Some points:
[ 56 -43 -18  10 -54 -34  39 -16 -95 -49  22  18   2   4   8 -38 -11 -60
  61 -11  -9  16  31 -51  22 -73 -37   1 -42 -62   1   1  23  -9 -70 -51]
[-82  14  80  41 -43  41   0  18  13 -63  26 -43 -15 -34   6  48  25 -25
 -18  25  11  34 -45 -73   9  23  -5  13 -19  16  65  -5  38  -7  26 -22]
[ -58   -2  -20  -43  -51  -12  -22    7   20   28  -15 -122   51  -74
  -36   26    3   38  125   15   -9   35    3   43   10   76  -28   61
  -25  -40  -18  -32  -34  -41   14   28]
[-37  41 -56  21 -13 -18 -33 -33 -19   1  25  -1 -70  54   2 -42 -41  -1
 -53 -45 -20  -3 -29  32 -32  19 -50 -24  -1  -2 -50 -23  83 -25 -28 -12]
[-47 -12 -57 -23  47 -58 -37 -16  -7 -33  12 -68  12 -33  19  22 -63  95
   1 -32  -3   5  57 -18  88  23  35  -9 -72 -31 -45 -48  13  -9  34 -69]
[-51  38  26  -3 -22  67  -4 -41  88 -69  54 -52 -47 -12 -32  16  -3   4
 -62 -12  20  71 -11  25  31  61   9  -6 -31  27  49 -23  73 -60  39  39]
[  3 -63  19 -13  98   1  58  17  87   1  25  12  38 100  12  32  17 -41
  26 -10  17 -17 -35  30 -47 -70  69 -23  52  16  56  48  -7  29  42  40]
[ 68  -6 -30 -41  26  -8  27 -46 -46  18 -14  -3   0 -58   0 -14 -45 -23
 -27   3  -3 -25   2   6  -3   1  11 -27 -51 -27 -22  21  66 -30 -39 -33]
[-80  -8 106  25 -49  95  18   7 -11 -22  -3 -49 -50 -28  27  -8   7 -38
 -19   8  -6  66 -36 -24  22  -2 -15  41   8   7  15  22  21  -4  24  56]
[-25 109  95 -18 -44  88 -19  -8  33  14  71 -66 -37 -56   3  -8  -4 -51
  20  -7  -3  95 -12  12  43  19 -24  60  26  17  47 -11 -24 -22  33  88]
[-43 -20 -47  -4   1  52  41 -30 -54  54  57  -7  63 -74   5 -15 -46   9
  -8 -11  28  47  14  10  39 -55  15  51  -3 -59 -36  -8  15 -26  36 -16]
[-49  16 -19  23  -5 -17   8  30  49  27 -58 -80  -4 -89 -29  24  11  52
  90 -31  45  35  20   7  50  91  38  23 -62 -10 -27   0 -62 -57  -7   0]
[  4 -47  77  40  -5 -34  19  61  77 -29 -15  69  23  33  26  12  26  -1
 -63  28  10  11 -38  14 -72   2 -77  54 -59 102   9   1 -43  28 -50  14]
[ 20  92 -90 -32 -75  -8 -37 -49 -50 -33 -12   8 -37  28 -37  -8   3 -45
 -66  49 -58 -10 -76  45 -40  23   1   4  -4 -45 -51 -46  23  12 -30 -39]
[-57  35 -30 -41   5 -69  -4  64 -74  32  -7 -16   0 -45 -43  29 -69  14
  32   0  17  82  81  29  35 -39 -66  57 -35 -17 -57   6 -18  13   1  -8]
[ 34 -33  13 -38  78   6 -47  79  41  13 -26  24  -4  18  -1  20  -1 -46
 112  15  82 -17  54  14 -17 -34 -26  10  40  38  52  -6  41 127  57   0]
[104 -33 -14   7 -41 -24  27 -31 -90  63 -29  27  60 -37 -29 -54  18 -12
 -16  29 -59 -65 -13  10  21  85  -9 -61   8   7 -52  70  11  29   2 -26]
[ 32 -77  10  -5 104  19 -41  56  31  41 -14  39  -6 -24  35 -24   0 -20
 127  11 105  -2  42   0 -34 -25 -17  -1  34   7  25 -29  -2  75  78 -24]
[-29  56  -2  71 109 -36 -42  12  55  -2 -13  40 -72 -40 -47  11 -35   0
  84 -27  29  29  19  29 -84 -27  16  21  61 -28 -54 -43 -57   4  47 -52]
[ -9   1 -22  -9 -39  44   8  -6 -38 -23  -6 -26  55  30  16  -8  19  10
 -74  -2   7 -12 -16 -20 -26 -40 -47 -25 111  18  14  21   6  -5 -41  33]
[ 15  11  22   7  33  35  41 -24   6  15  20 -38 -37  54  39  18 -33 -23
  -1 -57  -7 -78  -2 -79  -4 -68  27  -8  18 -51 -18 -47  -6  13  -7  19]
[ 28  47   2  42  94  48  23  -6  35  22 -28  -7  10 -67  30  25  12 -54
  84 -40  40   7  50 -17 -25 -20  14  52  49 100 -60 -20 -48  10 106 -10]
[ 26 -39  72  96  -5 -44 -62  59 127 -34 -13 127   1 -17  14 -12 -27  15
 -79  85 -24  21   3   6 -81  32  59 102  77 -12 -33  40 -48  20 -25 -43]
[ 33 -33 -37 -74 -38 -13  38  23 -76 -54  -8 -20 -10  39  -7 -34  77 -10
   6  21 -14 -29  48   0   6  -5 -29 -30  -2 -23   1  47 -26 -53 -71  -4]
[-37  67   8 -40  69  12 -30 -33 -40   7   2   2 -38  29  46 -30  10 -59
   1 -17 -49 -36 -42  30  54 -57  15 -20   4  47  -1  25   8  54  54  88]
[ -49  -16  -11  -14   29   22   -8   26  -13   39  -35 -127   93  -93
  -48   -4   22   87   21    7   24   33   75   19  102  -31  -59   18
   12  -20  -31  -58  -11  -21  -40   41]
[106  16  48  -3 -79  -2   7  33 -81 -12  14  -7  33  27 -33  14  54 -56
 -44   9  26  -6  51  -9  25 -18 -18 -22   3  -4  68  25  -6 -26 -41  30]
[ 55 -25 -41  10 -30 -45  21 -57  25  46 -25 -18   7 -63 -27  18  44 -35
 -25 -15 -26 -34  -4  -8  41  67   3 -49 -50 -12   2  92 -38  28 -35  -3]
[-15 -69 -30  11 104  40 -24  70   8  26   2  36 -29 -45  58   7  15 -22
 100 -31  44 -24  35  -3 -28  34 -29  71  49  16  17 -47 -24 100  54  16]
[ -4  24 -55 -21 -31   4  11 -41 -26  31  91   7 -32  23   0 -23  42  56
 -41 -25 -36  15  -1  28  -5 -45 -15 -13 -33 -21   1  -3 -50  24 -35  22]
[-80  44 -12 -58 -13  16 -28 -50 -68  53  47 -70 -68 -33  -5 -23 -15 127
   3  15   1 127  36 -57  54  13 -78  10 -28  -8  12 -31 -56 -17  -4 -10]
[ 75  15 127 126  -9 -10  15   1 119 -20  40  15  36 -14  -9  33  -5   6
 -10  41 -14  18 -12 109 -87 -26  21  87  -4  69   6  -3  -1 -48  58  -6]
[ 52  10  33 -77  85  22  37  12  76  34  12  62  -3  52   4  11 -29  16
  58 -28 -10 -48 -13  -8 -36  -6  43 -17 -56 -39 -29  37  15 114  15  49]
[ -4 -44   9 -41 -15 -13 -10 -61   2  35 -13 -83 -20 -47 -23 -15  68 -20
 -66 -17 -49 -48 -84  61  26   4  15 -75 -22  62 -17  64 -61 -46 -10 -10]
[-10 -25 -27  -2  -8 -11 -33 -15 -32 -30  -8  24  42  92  -8 -29  15  21
  -1 -25 -58  -1 -11 -54 -32 -22  11 -61  58 -44 -19 -25  -7 -45 -47 -22]
[ 78  44 -45 -67 -22 -33 -22 -45 -24 -14 -10  13 -10  -7 -16 -34 -30  -7
 -63 -11 -30 -30  13  -4   2 -12  60 -34 -27  20   9 -21   2 -26 -25 -20]
[-12 -22 -59  -7 -17 -45  12 -35 -39 -29 -39 -13  21  88 -18  38 -34  36
   3 -22 -48  -2   7 -45  -7   9  28 -55  72  -1 -34  -7   4 -41 -35   6]
These points spread out most along one direction. Take the direction at right angles to it along which they spread out most. Go by this last direction. Where along it does each point below lie, from 0 to 99? The average is 50, and the first point in the table lies past the average. One standard deviation of the points above along it is 16.
[ 28 -16  33 -84 -52 -20 -13  -4 -39  17  21  42 -33  37  15 -23  11   2
 -36  -9 -12 -32 -33 -11 -43  75 -35 -49 -46 -11  73 -28  73 -37  45 -38] 64
[ 60  -2 -30  26 -49 -24 -20 -21 -56  -2 -40  12  59  75   4 -19  20   1
 -45 -24  28 -35  15 -48  21 -67  38 -64   4 -41  32 -14  12 -41 -23 -63] 69
[ 16  84 -72  16 -17 -15 -39  -9   9 -47  -3  24 -32  24 -29  12   0 -22
 -94   4 -16 -36   5 -14  -9  -6  12  13 -40  12 -22  -1  31 -12 -72 -25] 65
[ -30   24   28   -4    8  -16  -54  -46 -126   58   12   72  -41   28
   55  -44   22  -29  -41  -10  -59  -38   -8  -32  -46   69  -10    5
   19  -19   78    8  105   54   33    0] 66
[-32 -63 -24   8 -33 -29  39  56  50 -50 -36  77  15  75 -24  11 -39  43
 -25  96  -8 -35 -66   9  -5  76  -2  39  11  19  -9 -20 -36  29 -27  22] 65
[ 12 -42 -46   1  10 -21  69 -21  -7 -32  -8 -64  18  72 -38  14  -5  -8
   5 -56 -20 -22 -29  21  -1 -45  36 -47  65  50  42   3   7 -34 -16 -57] 63
[-37 -28 -12  52 -40 -13  19  86 -10 -44 -37 100  34  45  32   1 -37   4
 -73  65   3 -60 -45  32   6  22   9 -31 -19 -14  10  15  18  -2   5  32] 70
[ 36 -14  22 116 -10   4  12  68 127 -28 -42 127  60 -17   6  35 -34 -43
  74  82  62 -12   1 -12 -11  22   6  29  15   2 -19  16 -41 -19 -60  53] 61
[-63  -6  66  15   9  54  38 -42 -10  48   5 -50 -40 -23  76  30  63 103
  -2 -37  50   6  -2 -38  66 -52  85 -70 -68  -9  16  39  20 -14  34 -10] 39
